In the data rows, the value 500 means zero.
Some points, one per row:
[602 340 451 683 441 837 513 485 537 793 359 360 641 696 639 489 755 683 519 485 644 617 571 780
 604 772 442 495 447 538 433 306]
[398 550 494 488 658 452 519 618 425 382 470 551 524 438 556 515 359 428 457 426 603 523 460 473
 442 367 493 637 580 495 460 451]
[652 272 509 632 429 797 392 390 518 805 565 359 729 570 680 552 811 608 536 572 566 662 526 861
 585 674 522 438 356 397 505 372]
[560 489 361 413 549 519 540 471 484 579 618 398 541 416 384 546 380 536 438 496 477 338 508 348
 445 582 526 379 491 558 554 508]
[602 504 422 478 420 529 476 303 490 616 595 438 608 399 420 633 402 463 511 548 502 499 416 488
 570 529 528 500 383 497 487 534]
[497 458 660 312 405 565 523 376 596 539 461 494 493 598 356 340 569 699 633 589 218 437 568 584
 582 690 415 320 678 647 636 484]
[522 388 387 660 568 659 569 598 581 672 285 409 637 705 737 399 686 722 372 541 687 729 555 780
 564 596 489 520 500 408 516 310]
[589 511 412 434 520 486 601 458 447 410 593 390 428 417 541 613 458 336 503 295 518 328 490 303
 439 613 469 529 586 531 481 555]
[426 540 574 372 507 419 475 536 401 332 590 557 434 335 381 521 295 412 573 505 368 287 503 262
 381 490 516 497 574 624 558 690]
[502 631 443 458 457 322 490 435 465 425 506 587 338 426 391 535 417 362 444 492 473 416 463 287
 460 424 463 596 438 571 483 564]
[501 652 653 315 596 417 461 478 576 326 508 559 418 252 493 472 418 492 549 542 325 435 486 349
 542 278 584 426 489 467 373 756]
[423 660 416 548 542 352 477 543 370 364 545 544 465 401 489 579 310 294 401 461 651 539 428 349
 458 361 539 615 444 473 459 541]
[537 825 391 242 608 309 553 447 383 150 872 475 394 281 234 702 157 336 504 566 348 210 478 220
 267 203 518 351 309 694 519 768]
[479 645 475 408 540 421 499 490 444 370 683 544 423 412 403 494 395 362 408 505 455 496 457 320
 471 378 583 479 511 505 502 598]
[618 297 372 684 323 582 596 322 549 746 326 297 667 789 575 424 577 662 440 563 515 454 495 603
 553 703 379 385 463 540 681 377]
[610 509 393 689 357 648 496 375 452 586 346 299 616 667 620 544 664 482 432 473 686 663 497 727
 669 609 469 593 380 495 445 504]
[508 641 527 351 626 136 382 541 557 185 718 670 408 206 464 611 233 292 458 599 358 289 436  90
 226   0 612 437 267 378 423 806]
[457 451 580 570 510 588 457 528 477 554 483 491 575 503 554 439 616 535 551 503 584 630 476 651
 607 556 534 542 562 483 497 417]
[655 283 525 633 448 726 425 391 544 729 599 343 695 590 696 551 693 632 584 599 530 517 574 755
 526 600 468 283 412 428 514 424]
[391 517 548 448 547 579 459 507 594 528 390 537 531 521 476 346 646 660 540 526 400 606 502 690
 575 495 527 433 610 484 414 400]
[322 728 603 225 538 282 516 587 511 214 681 712 292 293 352 491 246 340 546 378 340 328 443 127
 312 319 532 611 608 524 514 641]
[378 687 478 527 571 249 501 512 527 279 483 598 400 354 463 581 320 321 480 443 591 465 397 317
 463 156 502 694 383 449 371 567]
[557 697 404 401 606 319 431 591 508 227 735 571 445 249 520 678 198 281 445 533 481 353 451 186
 249  58 615 478 205 428 476 742]
[444 561 618 320 712 313 468 637 506 280 632 644 361 211 523 534 424 454 499 425 455 421 524 200
 408 311 566 607 543 404 423 685]
[453 870 583 297 595 245 441 505 468  82 645 727 332 189 232 580 155 298 551 575 321 340 425 206
 322 132 594 576 301 552 429 786]
[421 680 562 315 454 396 582 495 579 383 684 615 402 332 503 499 466 397 565 425 468 558 397 466
 476 456 529 517 558 407 384 479]
[345 571 582 554 510 376 557 532 484 349 242 602 459 600 327 331 365 556 476 679 473 493 498 582
 550 373 485 537 499 581 506 484]
[773 313 561 474 338 540 459 212 549 712 725 413 603 493 557 669 639 558 637 559 443 538 439 607
 564 599 503 348 477 382 567 507]
[468 801 521 459 664 174 465 643 349 111 610 730 287 261 476 684 227 163 421 433 687 487 424 185
 356  57 614 711 312 401 295 752]
[524 532 761 285 528 287 318 470 616 334 467 671 339 260 530 450 421 432 541 569 271 386 559 215
 577 330 534 459 515 348 436 688]
[417 604 582 360 577 192 519 587 457 221 649 621 357 389 135 500 104 408 494 599 368 253 496 133
 342 290 537 406 576 631 595 575]
[600 237 421 633 388 749 485 445 527 820 549 367 743 743 460 441 784 758 652 555 497 606 618 920
 601 795 394 347 573 563 591 214]
[582 286 474 609 437 229 497 492 412 580 608 550 372 533 491 657 513 300 430 388 600 445 445 256
 500 559 478 572 582 405 564 457]
[565 463 494 542 394 502 524 479 521 609 417 450 355 547 393 486 566 460 422 528 366 351 534 277
 563 694 535 383 513 657 565 495]
12 more points follow, each with its number after it:
[415 659 570 498 555 331 464 610 536 309 447 660 304 442 394 456 362 393 511 525 375 412 490 341
 435 260 544 508 402 572 455 580] 0
[461 592 591 448 539 282 471 508 600 313 378 677 395 398 464 454 365 461 464 573 401 463 446 334
 551 204 505 548 390 423 413 626] 1
[309 834 690 347 553 128 391 690 508  41 615 891 153 298 221 519 228 234 649 528 313 320 457 277
 334  36 613 621 368 596 344 727] 2
[377 834 400 383 485 429 534 503 402 211 409 586 235 293 413 501 271 138 441 378 418 428 361 216
 443 425 562 694 462 602 452 723] 3
[586 355 544 428 415 358 396 448 617 582 642 567 416 521 482 505 546 534 461 573 341 459 455 343
 451 525 477 449 454 396 636 468] 4
[449 417 517 691 498 650 410 514 538 695 649 534 800 605 664 527 675 744 683 642 704 812 467 999
 448 368 512 476 377 306 447 300] 5
[378 566 608 468 542 267 409 566 467 314 575 666 328 443 306 493 281 337 510 549 328 284 484 270
 446 301 565 442 492 624 509 624] 6
[469 449 529 647 483 878 512 650 582 713 147 402 584 717 787 342 842 667 501 503 542 697 626 858
 649 720 472 405 442 467 477 382] 7
[480 480 442 391 553 478 511 547 483 484 881 513 541 406 421 678 444 458 603 366 492 401 441 435
 311 463 505 411 605 485 487 469] 8
[490 360 382 635 527 509 535 554 535 537 350 418 615 722 459 401 456 609 443 594 561 458 553 552
 524 530 462 482 488 639 610 405] 9
[543 549 328 389 495 538 535 456 480 461 808 393 622 538 412 536 388 583 535 587 346 398 553 510
 349 456 469 251 422 618 664 551] 10
[563 302 636 648 405 756 436 357 600 825 256 366 679 637 728 438 866 747 626 586 525 679 547 892
 758 707 441 433 496 426 453 422] 11
Which of these numbered points is nearest to each point below, ignoring the direction in which the first points spread most? Its number follows each.
[334 721 474 334 595 327 585 531 421 272 853 628 430 310 365 560 334 309 504 327 567 482 347 360
 304 349 534 634 670 488 389 478] > 8
[403 764 398 438 608 370 525 630 418 172 524 542 396 348 599 600 306 278 491 365 607 522 438 359
 361 187 529 702 391 402 422 644] > 7
[559 384 364 624 443 713 562 567 614 690 173 345 501 770 726 469 747 632 406 413 607 570 573 636
 553 739 400 460 460 501 493 360] > 7
[482 404 783 348 584 241 412 503 463 309 546 601 386 389 277 413 372 531 527 596 345 337 586 266
 506 361 473 502 638 573 551 638] > 6
[412 823 422 511 353 551 494 523 410 383 396 544 302 424 463 519 313 206 394 386 482 496 423 285
 516 472 588 667 461 563 507 580] > 3
[306 722 572 409 587 278 506 635 493 121 402 691 280 462 353 354 282 376 515 532 343 388 511 342
 414 221 481 534 549 577 472 651] > 0
[600 374 537 596 425 437 566 385 611 602 300 449 563 576 529 446 610 658 478 585 546 536 547 593
 639 507 432 515 465 420 509 398] > 1
[593 394 346 663 573 537 584 504 300 472 400 319 657 550 532 525 366 482 395 497 833 542 583 621
 598 522 463 622 474 594 536 440] > 9
[423 620 560 466 581 489 445 730 413 337 712 603 505 416 415 588 370 469 586 570 507 515 545 661
 338 358 529 421 303 569 409 582] > 2
[493 527 466 555 524 766 543 570 458 612 331 486 480 576 768 462 729 425 456 414 653 699 479 723
 617 741 481 644 469 441 443 460] > 7
[444 359 475 646 447 625 534 550 539 629 367 435 583 746 588 366 692 669 557 539 538 576 585 754
 495 643 408 451 562 532 523 303] > 0
[504 366 294 690 526 550 581 528 496 631 459 326 739 734 506 522 603 666 467 531 705 572 546 743
 496 548 418 467 509 502 504 351] > 9
[389 450 674 362 730 170 412 673 417 180 745 674 356 321 273 509 244 412 511 498 372 178 599 103
 304 198 615 477 595 573 540 724] > 6
[647 248 580 546 454 432 402 442 652 646 552 509 443 537 556 429 652 559 492 613 292 443 513 353
 466 566 543 399 432 366 613 427] > 4
[470 451 498 740 405 623 516 523 566 671 211 456 573 803 496 321 599 671 441 644 547 648 530 787
 623 600 408 419 432 530 567 273] > 0
[276 719 628 418 573 346 560 612 552 211 338 702 285 375 561 446 377 391 484 361 596 495 433 289
 514 275 439 782 589 459 342 509] > 7
[484 430 496 640 401 614 516 478 499 667 450 473 569 648 611 431 631 550 467 497 548 645 421 672
 490 636 446 563 453 445 594 321] > 0
[655 457 287 462 548 518 586 442 470 442 736 304 630 542 467 531 410 464 532 562 397 346 536 516
 362 498 487 293 334 628 610 552] > 10
[458 571 598 297 589 292 463 476 497 229 646 627 413 294 348 514 277 365 640 509 298 242 447 221
 380 240 510 522 480 573 469 710] > 6
[472 284 363 694 579 504 562 567 535 636 436 357 713 673 587 487 628 689 427 474 653 547 578 688
 426 513 415 516 532 458 565 332] > 9
[537 402 403 589 563 724 508 536 499 631 385 362 682 648 691 537 636 629 484 473 654 596 592 711
 556 608 474 419 453 520 515 451] > 7
[499 491 319 733 322 808 561 378 442 749 250 347 605 711 603 515 631 513 452 484 645 728 423 823
 682 808 451 613 466 547 588 293] > 3
[657 418 417 415 584 401 448 418 500 501 708 382 611 391 361 553 375 508 494 622 397 304 536 298
 400 376 601 342 385 574 635 607] > 10
[586 528 327 500 427 784 659 380 500 687 428 269 510 599 592 492 684 456 410 403 535 562 436 579
 628 794 476 454 580 566 500 394] > 3
[529 550 338 544 365 813 605 493 567 697 449 374 602 723 472 482 619 626 492 538 536 665 555 836
 566 711 445 458 436 588 542 243] > 0
[508 298 405 690 486 769 550 556 468 802 398 295 730 693 422 436 534 751 440 564 555 471 615 718
 538 834 392 392 480 648 605 257] > 9
[501 571 726 317 533 348 353 452 553 332 487 681 417 277 489 468 470 408 564 513 360 443 499 302
 548 331 583 493 491 407 390 782] > 11
[540 568 543 295 551 344 421 526 539 313 563 546 344 319 292 508 300 441 476 476 325 271 537 113
 474 388 585 471 561 592 490 690] > 6
[394 807 471 428 454 407 506 485 408 307 486 554 226 388 420 524 300 184 462 409 388 421 403 232
 471 443 541 599 455 609 486 607] > 3
[600 320 417 533 433 708 568 415 562 716 575 357 623 636 617 512 655 614 623 505 535 511 476 698
 496 680 441 479 574 503 540 396] > 8
[410 589 526 581 555 514 383 636 563 539 604 580 622 489 643 472 647 601 525 500 629 740 510 701
 361 314 539 444 404 384 382 422] > 5
[647 276 319 552 495 737 540 449 521 747 539 239 733 628 453 559 592 677 505 494 491 436 657 649
 550 787 484 332 539 653 625 421] > 10
[542 534 442 262 617 544 478 558 475 368 699 436 448 313 325 546 331 444 493 467 314 291 546 260
 374 546 584 340 553 675 503 741] > 10
[570 667 457 176 598 380 618 412 511 292 641 518 434 281 326 483 258 448 534 514 358 290 429 197
 399 386 545 469 553 592 494 713] > 10
[539 399 536 498 433 493 507 378 584 554 316 472 575 638 596 450 591 629 514 601 468 452 507 585
 560 513 387 470 484 430 546 444] > 1
[473 580 368 579 396 661 480 507 521 628 460 436 516 680 592 495 662 536 382 492 534 617 467 634
 461 577 542 486 415 472 560 393] > 0
[670 333 657 391 432 400 361 373 467 583 687 495 451 398 417 540 544 526 520 622 321 350 552 336
 521 590 558 275 419 477 573 642] > 4
[400 531 574 494 555 377 531 652 545 391 431 635 446 508 414 397 373 553 533 502 479 449 573 428
 442 357 439 483 522 535 496 456] > 0
[563 644 535 211 490 606 433 471 457 346 765 500 345 327 339 553 368 326 615 466 198 304 503 316
 387 573 606 332 581 661 499 806] > 10
[489 305 299 736 532 620 516 567 484 696 475 314 707 761 707 438 671 613 429 468 637 598 589 716
 457 600 441 416 468 459 595 255] > 9
[737 262 449 562 467 734 596 358 517 782 500 256 711 593 533 525 521 666 529 585 582 488 538 656
 627 785 485 325 454 547 599 378] > 10
[546 155 643 759 473 512 450 521 510 787 164 476 629 681 734 335 723 741 523 599 660 604 625 719
 717 687 423 570 521 361 527 324] > 1
[504 351 352 613 390 805 633 343 451 792 274 293 618 754 712 451 696 582 463 408 564 584 488 773
 717 953 393 464 621 571 593 285] > 3
[599 528 374 650 357 730 526 360 428 576 328 343 588 621 609 530 600 441 485 424 648 668 464 762
 661 626 518 605 386 498 465 478] > 3
[443 747 486 430 557 434 553 585 495 279 386 590 408 371 379 494 285 455 490 577 484 427 513 385
 463 330 534 618 385 636 466 640] > 0
[551 411 731 470 425 532 396 343 573 511 382 540 519 460 563 406 618 620 560 633 392 572 518 677
 709 518 512 506 485 375 451 585] > 11
[549 448 446 594 581 706 463 576 557 697 580 455 673 552 741 535 801 662 549 503 637 790 501 940
 497 468 513 407 426 319 391 422] > 5
[599 576 406 411 384 762 474 380 366 576 757 322 648 376 465 631 455 440 591 491 510 484 485 622
 479 699 495 356 376 595 573 550] > 10
[389 708 486 515 509 457 510 684 324 302 830 647 416 295 346 711 295 158 501 359 693 533 418 431
 277 441 560 732 491 502 446 477] > 8
[591 711 548 366 361 544 474 314 410 417 550 568 342 250 491 572 417 240 514 456 487 543 389 375
 575 571 566 658 380 535 404 683] > 3
[561 597 461 429 451 381 534 395 463 421 608 495 298 476 404 566 471 400 480 530 382 342 512 325
 499 562 473 456 451 657 540 611] > 6
[644 337 433 612 305 726 507 374 427 695 542 357 537 729 565 569 699 498 534 538 485 467 511 776
 557 799 390 399 410 618 589 451] > 6
[675 342 228 652 438 786 658 370 458 808 289 186 632 689 759 564 755 608 312 385 717 630 519 651
 655 917 416 505 581 540 575 414] > 3
[529 466 399 471 653 569 602 673 530 469 413 433 566 511 518 422 399 660 443 509 579 500 619 443
 469 494 518 505 500 473 533 449] > 9
